In the rows, zero is written as 128.
A single turn carries every row of the set below to another of its rows. Some are shown first; where does it send the rows asked next?
J_301: [130 125 124 147 119 113 122 104 135 120 157 137 135 173 158 119  94 141
 147]
J_364: [147 100 130 122 123 111 107  88 118 108 150 115 101 146 136 137 107 122
 121]
J_976: [100 100 104 112  92 111 115 137 144 112 146 116 121 153 120  97 139 145
 124]
J_288: [118 119 132 115 119  97  97 157  99 141 140 118 117 145 108 138 136 135
  99]
J_486: [134 118 135 128 114  98 131  84 126  93 140 117 134 141 140 116 100 126
 119]
J_45: [103 154 132 108 123 108 117 128 104  88 180 105 145 157 146 168 137 133
 126]
J_98: [121 153 109 114 115  95 135  93 110  73 154 107 121 138 145 124 128 144
 118]
J_779: [107 135 102 136 110 116 130 114 145 115 154 150 110 189 129 108 124 151
 138]
J_180: [143 138 119 123 151 137 133 144 134 116 182 107 131 142 141 136 132 124
 141]
J_26: [131 136 102 137 115 112  88 104 114 150 136 148 130 161 133 118 129 146
 106]
J_680: [119 138 103 117 125 115  96 123 132 135 184 137 140 136 176 124 137 142
 126]
J_873: [107 143 118 119 109 119 113 138 122  96 174 110 148 159 165 174 131 146
 127]
J_964: [106  95 156 118  95 107 126 128 139 110 151 132 111 180 121 144 124 132
 115]
J_777: [147 149 111 127 130 118 130 136 115 138 137 117 149 136 115 110 145 140
  98]
J_286: [120 111 107 114 109 102  81 148 100 131 138 122 140 128 141 140 126 154
 129]
J_623: [123 145 142 120 141 112 112 158 109 142 151 129 147 143 115 147 141 123
  98]
J_893: [110 109 133 126 100 112 141 111 159 102 138 142 136 160 124 103 119 130
 118]
J_958: [144 113 138 122 129 100 132 103 117 103 154 109 101 155 130 147  99 114
 123]
J_151: [110 107 147 133 107 115 120 120 154 110 139 149 127 176 126 149 112 120
 111]
J_998: [110 145 116 138 109 134 105 120 130  89 161 119 148 170 157 166 127 152
 133]
J_244: [119 117  89 127 111 111  94 112 122 133 158 119  95 169 133 105 127 148
 130]
J_776: [109 154 135 110 142 121 121 153 121 114 183 116 147 147 134 155 151 120
 114]
J_598: [120 121 101 125  96 105  99 136 107 132 124 110 144 143 119 110 137 157
 108]
J_693: [137 148 106 118 136  94 140 104 110 114 169 131 117 149 150 110 111 143
 152]
J_646: [117 108 107 106 108  94  81 144  97 135 140 113 123 139 121 145 131 134
 113]
J_296: [135 146 126 116 134 106 123 142 103 144 133 145 154 145 112 151 135 128
 103]
J_819: [119 159 114 111 117  92 143 113  97  82 148 121 112 164 128 162 126 149
 123]
J_609: [ 97 106 133 109  97  97 111 151 121 122 144 127 100 167 106 135 140 144
 107]
J_373: [134 139 123 106 143 127 140 154 136 126 184 119 139 143 137 147 145 116
 122]
J_559: [133 149 103 114 139 119 118 118 136 148 166 157 121 146 136 107 150 132
 109]
J_659: [116 112 140 125 107 120 119 109 149 117 129 171 133 160 128 139 126 134
 109]
J_95: [137 147 118 131 132 138 124 134 143 120 173 106 153 135 151 122 146 132
 105]
J_520: [ 90 111 109 100 104 106 117 146 141 110 152 136  97 164 107 132 146 132
 116]
J_79: [120 153 104 112 120 109 136  97 109  78 149 126  96 165 118 144 139 148
 125]
J_837: [119 144 143 108 120  93 139 102  95  85 162 112 128 168 130 163 122 132
 126]
J_862: [110 166  99 116 117  96 121 112 110 113 161 153 145 150 163 130 130 163
 134]
J_606: [104 108 105  92 115 111 119 146 142 115 159 143  98 138 120 118 153 140
 126]
J_826: [137 159 118 122 141 112 136 144 104 129 130 150 151 142 114 138 136 147
 124]
J_716: [109 164 111 126 108 122 122 116 134  84 166 114 151 146 161 137 144 152
 108]
J_512: [127 109 159 115 115 100 143 104 119  99 159 119 114 172 124 148 112 121
 124]

J_512 moves to J_964
J_301 moves to J_779
J_151 moves to J_520
Where do these go?
J_998 moves to J_79
J_976 moves to J_598

A single turn carries every row of the set below to another of its rows. Some are shown first; where does it send the rows asked next?
J_706: [126 121 118 139 146 100 127 117 111 115 143 130  77]
J_173: [108 138 113 117 101 118 122 142 136 150 115 116 138]
J_21: [133 116 115 136 152 116 138 117 116 108 144 131  77]
J_385: [139 126 115 131 153 126 138 128 108 125 145 122  72]
J_774: [152 130 112 160 142 109 112 116 105 117 158 112 116]
J_749: [113 134 117 134 111 132 156 111 113 124 110 141 154]
J_597: [104 124 120 135 116 102 116 136 131 140  91 125 121]
J_438: [ 96 138 133 141 122 133 124 121  91 127 122 120 151]
J_20: [159 133  98 159 140 105 129 112 122 127 153 131 111]
J_213: [124 127 126 111 114 137 112 137 142 149 119 113 146]
J_698: [144 113 124 134 158 127 130 120 112 131 157 135  86]
J_408: [115 142 124 135 112 141 140 131 124 138 115 116 164]
J_281: [136 117 115 135 156 128 138 126 103 119 153 129  80]
J_751: [142 117 123 140 161 129 133 122 104 132 150 135  84]
J_140: [ 91 142 116 136 118 137 157 118 118 134 124 127 146]
J_176: [113 136 124 105 116 142 138 132 120 130 110 150 142]
J_547: [152 135 113 150 129 102 106 118 110 111 154 112 111]
J_195: [119 140 124 134 111 132 136 132 130 128 103 124 162]
J_906: [102 142 143 120 132 119 143  95 123 128 116 105 130]
J_572: [ 99 127 134 121 121 136 138 148 125 144  98 117 130]
J_481: [129 131 120 134 128 136 142 110 134 137 106 159 150]
J_626: [108 109 126 125 115 119 123 135 134 150 103  98 123]
J_738: [145 125 145 116 137 130 109 125 123 136 112 103 148]
J_903: [138 123 119 130 153 121 133 119 119 114 137 121  72]
J_988: [128 120 121 144 153 107 131 112 113 114 138 131  78]
J_122: [146 129 114 154 139 110 114 113 103 116 168 113 115]
J_831: [117 156 109 130 118 100 149 128 124 162 116 121 129]
J_721: [126 122 130 124 127 144 130 133 117 112 103 141 157]
J_986: [ 94 138 134 109 116 144 136 117 118 127 121 127 142]
J_761: [138 123 128 132 151 133 127 126  94 128 155 133  83]
J_459: [161 144  99 152 137 115 133 110 120 116 157 116 113]
J_636: [118 116 131 131 136 148 122 132 130 173 124 112 135]
J_344: [120 125 130 131 118 146 141 118 101 120 116 131 162]
J_435: [132 125 121 132 143 111 134 105 122 114 139 140  75]
J_878: [142 138 127 112 136 130 140 145 102 149 106 148 137]
J_504: [163 142 103 150 137 114 122 121 108 108 153 115 116]
J_437: [156 129 101 153 137 108 117 123 114 109 158 112 113]
J_249: [163 139 101 151 132 115 127 113 125 138 162 129 110]
J_13: [159 131 100 152 138 103 127 114 123 122 155 141 111]
J_383: [110 113 130 125 127 135 125 125 153 141 113  99 137]
J_786: [157 131  95 154 137 112 130 117 124 121 162 120 111]
J_275: [123 108 119 124 119 130 131 147 133 166 107 115 125]
J_946: [107 122 135 119 125 142 141 138 139 147  99 121 131]
J_201: [113 125 109 130 117 123 128 164 121 155 106 124 131]

J_249 moves to J_761
J_749 moves to J_275
J_13 moves to J_698
Where do these go?
J_385 moves to J_504
J_906 moves to J_831
J_774 moves to J_988
J_786 moves to J_281
J_438 moves to J_597
J_176 moves to J_213
J_201 moves to J_721
J_408 moves to J_572

A single turn carries every row of the set below to another of its rows. Some are shown first; where does it send the rows asked next?
J_726: [118 126 125 121 118  91 125 106 143 128 147 122 145 131 113 121 133 127
 116 127 125 141 123 141 120 145 143 128 118 137 156 106 161 144 121 124
 151 118 116 144 142 164 105 159 133 132 165]
J_813: [119 140 129 127 119 117 105 117 156 106  85 118 110 142 132 148 134 122
 152 122 134 149 121 142 127 153 132 120 152 134 138 121 125 131 126 123
 132 129  96 128 132 116 172 129 155 141 101]
J_656: [142 146  84  90 149 120 146 139 164 140 130 117 117 116 112 130 138 114
 133 127 126 114 130 110 128 121 157 132 135 137 122 152 130 110 124 115
 143 139 133 134 120 127 123 155 144 141 159]
J_822: [102 111 117 111 127 140 114 138 131 107 131 138 132 141 131 139 124 120
 108 122  97 126 133 110 143 152 132 130 139 148 124 162  88 119 161  84
 129 107 141 129 109 129 130 121 115 151 118]
J_614: [115 150 115 134 142 141 110 124  96 162 104 122 120 118 133 143 141 142
 139 143 144 146 105  96 125 151 124 106 134 138 120 120 120  96 125 127
 143 148 135 140 141 140 140  98 136 122 133]
J_605: [129 128 134 143 121 146 141 145  76 119 154 133 139 119 125 132 114 131
 116 128 112 133 148 110 128 106 157 128 123 141  98 132 138 124 110 125
 124  98 138 141 111 173  99 121 118 113 121]
J_379: [116 106 100  93 112 105 105 127 134 124 129 138 169 127 132 123 147 124
  89 141 160 140 140 118 116 132  91 126 122 143 130 127 114 141 124 114
 119 118 146 137 129 122 129 150 123 156 107]
J_235: [121 156 132 149 121 130 133 124 158 130 121 133 113 115 170 118 145 103
 143 146 135 108 133 135 126 131 132 147 119 173 133 106 126 118 117  96
 119 128 104 119 119 131 113 121 116 133 121]
J_69: [103 150 123 112 133 112 120 104 112 129 173 118 145 146 122 117 118 135
 124 108 105 127 111 136 106 130 122 124 111 132 155 140 140 139 138 111
 132 113 131 142 132 147 105 154 141 141 166]
J_234: [109 164 123 128 137 143 103 115  91 131 169 111 136 144 144 126 115 137
 130  96 101 122 105 141 114 128 110 131 114 129 135 149 127 126 143 108
 125 120 142 141 128 130 110 143 148 143 138]
J_858: [121 123 121 117 144 130 119 123 121 135 119 144 160 120 137  95 130 148
 133 150 145 148 120 102 135 113 132 130 135 158 117 120 138  99 109 122
 154 143 117 165 137 111 115 113 155 141 121]
J_928: [140 152 105  90 147 151 133 139 156 140 125 123 108 116 108 157 131 105
 139 116 137 119 142 117 132 103 147 127 124 137 121 131 128 115 111 102
 131 123 136 116 111 126 108 148 143 126 154]
J_88: [133 147 120 102 138 161 122 133 149 137 130 130 117 115 113 176 120 106
 131 118 140 129 148 123 126 104 143 126 113 125 125 117 113 136  99 113
 126 116 146 117  98 136 106 148 133 121 146]
J_571: [ 91 135 150 153 126 100 101 138 114 121 124 138 111 123 127 113 137 127
 132 146 124 145 126 125 128 118 130 170 137 137 132  98 136 131 122 128
 150 114 138 153 112 104 125 139 114 153 151]
J_901: [119 130 126 153 123 104 134 123  96 104 121 141 140 129 138 123 127 155
 132 119 123 146 124 131 142 159  94 134 133 111 127 137 136 119 134 142
 133  90 110 155 146 108 168 108 148 121 128]
J_49: [131  98 126 104 114 121 129 137 114 108 140 153 162 117 124 128 138 121
  80 136 141 126 146  97 105 118 120 122 129 165 107 140 117 133 115 128
 108 121 143 131 118 156 110 138 122 136 103]
J_409: [109 153 134 109 102  99 152 107 142 116 136 126 142 147 150 108 156 127
  97 125 154 123 110 139 135 134 136 109 124 152 109 139 120 126 120 107
 114 126 130 110 159 156 143 124 133 128 133]
J_622: [138 129 143 128 128 122 173 138 131 117 145 145 123 120 148 150 162 110
 115 127 112  97 121 106 140 156 131 143 135 139 105 141 130 114 137 119
 138 121 131 120 118 127 130 106 112 115 164]
J_82: [146 124 105 123 137 137 135 121 107 109 128 114 168 144 135 159 112 117
 155 124  95 121 151 129 132 150 121  99 125 125 133 125 139 127 128 121
 132  98  92 113 124 133 138 111 136 115 101]
J_113: [126 150 114 123 108 107 133 144 126  79 128 137 139 132 124 162 129 100
 119 100 115 128 174 137 128 123 128 145 147 127 130 143 136 140 107 122
 120  74 116 136 117 131 145 139 128 145 116]
J_245: [128 115 124 122 122 128 146 130 162 111 154 147 156 120 150  89 133 148
 133 145 129 138 137 122 134 101 137 140 116 142 110 125 142 119 111 124
 156 127 120 149 138  97 125 137 141 148 114]
J_228: [154 110 123 119 124  98 153 135 141 114  99 130 113 108 130 145 125 110
 152 154 139 129 136 121 118 140 122 125 139 108 114 120 136 135 104 144
 110  84 111 114 120 126 158 145 122 111 134]
J_681: [121 109 136 112 138 116  90 118 100 131 112 134 139 138 125 123 120 127
 131 160 138 123 106 129 139 158 113 122 133 144 126 116 124 153 163 118
 127 100 130 131 101 139  98 135 130 119 152]
J_119: [114 171 122 138 137 160 106 121  85 125 157 118 134 145 154 124 120 140
 135 100 108 124 110 142 112 120 111 126 113 135 114 146 131 124 140 121
 127 125 146 136 128 121 118 106 142 140 120]
J_688: [139 120  81  87 142  97 144 144 140 121 137 113 137 133 127 110 141 125
 132 141 102 124 113 115 118 144 141 123 155 132 112 156 143 119 151 134
 160 129 141 138 139 139 137 144 128 152 144]
J_841: [138 119 120 129 133 120 125 115  97 106 129 116 176 147 145 140 109 118
 148 131  98 114 150 129 124 146 126 105 122 137 140 121 145 132 121 122
 130  96  89 103 130 134 135 115 145 120 109]
J_985: [134 122 126 138 125 156 128 144 147 138 123 126  78 102 124 148 142 124
 119 123 142 161 104 120  88 149 118 139 146 119 120 125 122 133 126 126
 117 125 151 158 114 142 130 142 124 135 117]
J_202: [118 130 145 145 106 144 137 128 143 132 140 134  75 104 141 127 144 124
 113 124 143 149 103 126  81 145 119 138 142 125 117 122 114 130 125 132
 104 129 145 149 131 145 137 150 133 140 129]
J_527: [156 129 122 132 127 108 149 133 131 117 100 121 118 110 133 141 130 112
 156 153 149 131 142 122 124 130 116 121 139 106 108 102 144 130  98 153
 114  90 111 119 121 119 158 130 119 108 120]
J_584: [109 135 154 135 101 119 149 117 144 123 140 124 113 123 147 106 153 125
 103 125 157 136  92 139  88 140 121 132 134 139 122 125 109 126 121 124
 106 142 142 130 147 153 143 139 139 137 136]
J_931: [121 119 132 145 122 114 126 119  87  99 118 140 143 132 125 137 124 153
 129 113 129 154 126 131 146 156  94 122 138  96 122 132 131 130 131 142
 129  84 124 152 133 123 165 106 138 119 118]
J_218: [120 150 123 135 121 124  97 118 137 101  93 111 113 143 125 145 118 124
 167 123 130 157 121 153 125 146 137 116 144 117 134 110 129 135 126 122
 135 118 102 133 131 123 167 133 146 142 100]
J_269: [133 161 115 137 109 115 143 139 125  80 136 131 128 125 128 170 143 102
 125  93 112 136 168 138 122 130 126 138 144 120 129 136 134 133 109 125
 120  85 119 130 126 138 158 126 119 137 112]
J_200: [123 108 132 122 121 140 144 143  82 111 148 143 149 111 132 135 125 128
  96 132 122 129 145 100 114 116 146 127 135 155 103 133 121 126 113 140
 110 106 144 134 117 167  99 124 116 117 114]
J_555: [116 132 119 130 151 142 100 118 102 150  97 140 139 116 127 122 136 141
 136 148 150 142 111  93 131 136 133 121 129 150 119 115 133  86 119 130
 146 150 129 151 135 129 124 103 148 122 127]

J_82 moves to J_527
J_688 moves to J_245
J_228 moves to J_901
Where do these go?
J_822 moves to J_235
J_858 moves to J_49
J_605 moves to J_985
J_200 moves to J_202

